[[138 145  99 136 118]
 [134 123 143 129 133]
 [153 152 103 140 109]
 [137 135 118 133 123]]
:
[[138 145  99 136 118]
 [153 152 103 140 109]
 [137 135 118 133 123]
 [134 123 143 129 133]]

[[144 132 138 137 154 130 122]
 [135 126 128 132 121 130 155]]
:
[[135 126 128 132 121 130 155]
 [144 132 138 137 154 130 122]]

[[156 131 139 134 119 144 121 138 116]
 [156 118 120 126 116 136 132 128 146]]
:
[[156 118 120 126 116 136 132 128 146]
 [156 131 139 134 119 144 121 138 116]]

[[124 121 113 125 124 139 114 114]
 [114 122 131 125 121 128 122 122]
 [127 125 112 130 126 133 126 124]
 [127 134 101 131 132 131 130 132]
 [120 131 122 126 128 126 129 129]
 [115 128 100 129 126 130 130 127]]
:
[[115 128 100 129 126 130 130 127]
 [127 134 101 131 132 131 130 132]
 [127 125 112 130 126 133 126 124]
 [124 121 113 125 124 139 114 114]
 [120 131 122 126 128 126 129 129]
 [114 122 131 125 121 128 122 122]]

[[113 110 119 107 147 117 113 110 113 138 119 134 127 114 110]
 [107 111 115 104 146 111 111 113 110 136 121 133 124 106 109]]
:
[[107 111 115 104 146 111 111 113 110 136 121 133 124 106 109]
 [113 110 119 107 147 117 113 110 113 138 119 134 127 114 110]]

[[125 126 131 136 124 124 124 130 132 135]
 [115 123 107 135 134 129 125  99 112 123]
 [139 137 134 121 136 142 130 134 123 133]]
:
[[115 123 107 135 134 129 125  99 112 123]
 [125 126 131 136 124 124 124 130 132 135]
 [139 137 134 121 136 142 130 134 123 133]]

[[130 135 132 133 134]
 [151 111 112 131 141]
 [129 136 133 134 133]]
:
[[151 111 112 131 141]
 [130 135 132 133 134]
 [129 136 133 134 133]]
---
[[107 128]
 [122 130]
 [108 128]
 [153 134]
 [130 128]
 [133 132]]
:
[[153 134]
 [133 132]
 [130 128]
 [122 130]
 [108 128]
 [107 128]]

[[105 134 145 140]
 [109 126 145 143]
 [122 138 135 141]
 [107 125 141 130]
 [124 137 136 141]]
:
[[124 137 136 141]
 [122 138 135 141]
 [109 126 145 143]
 [107 125 141 130]
 [105 134 145 140]]

[[122 118 106 129 132 154 146]
 [139 148 114 112 130 108 141]
 [135 141 120 116 131 114 137]]
:
[[139 148 114 112 130 108 141]
 [135 141 120 116 131 114 137]
 [122 118 106 129 132 154 146]]

[[137 125 109 128 116 134 153 110 136 128 126 104 119 139 103 119]
 [136 116 128 113  99 140 128 131 117 142 126 154 132 120 136 127]
 [129 145 134 116 133 121 107 125 130 141 148 129 125 125 144 134]
 [142 128 125 119 129 143 123 121 136 125 143 120 115 140 152 118]]
:
[[142 128 125 119 129 143 123 121 136 125 143 120 115 140 152 118]
 [137 125 109 128 116 134 153 110 136 128 126 104 119 139 103 119]
 [136 116 128 113  99 140 128 131 117 142 126 154 132 120 136 127]
 [129 145 134 116 133 121 107 125 130 141 148 129 125 125 144 134]]

[[138 132 133 136 119 127 144 146 131 124 116 133 126]
 [117 123 120 123 119 121 121 122 124 129 142 140 143]
 [132 128 133 143 117 145 144 139 151 136 133 144 118]]
:
[[138 132 133 136 119 127 144 146 131 124 116 133 126]
 [132 128 133 143 117 145 144 139 151 136 133 144 118]
 [117 123 120 123 119 121 121 122 124 129 142 140 143]]

[[153 153 137 119 110]
 [130 130 138 119 115]
 [144 144 133 124 121]
 [145 144 138 119 116]]
:
[[153 153 137 119 110]
 [145 144 138 119 116]
 [144 144 133 124 121]
 [130 130 138 119 115]]

[[132 145 136 138 124 134]
 [122 138 124 124 106 124]
 [131 126 123 117 119 123]]
:
[[132 145 136 138 124 134]
 [131 126 123 117 119 123]
 [122 138 124 124 106 124]]
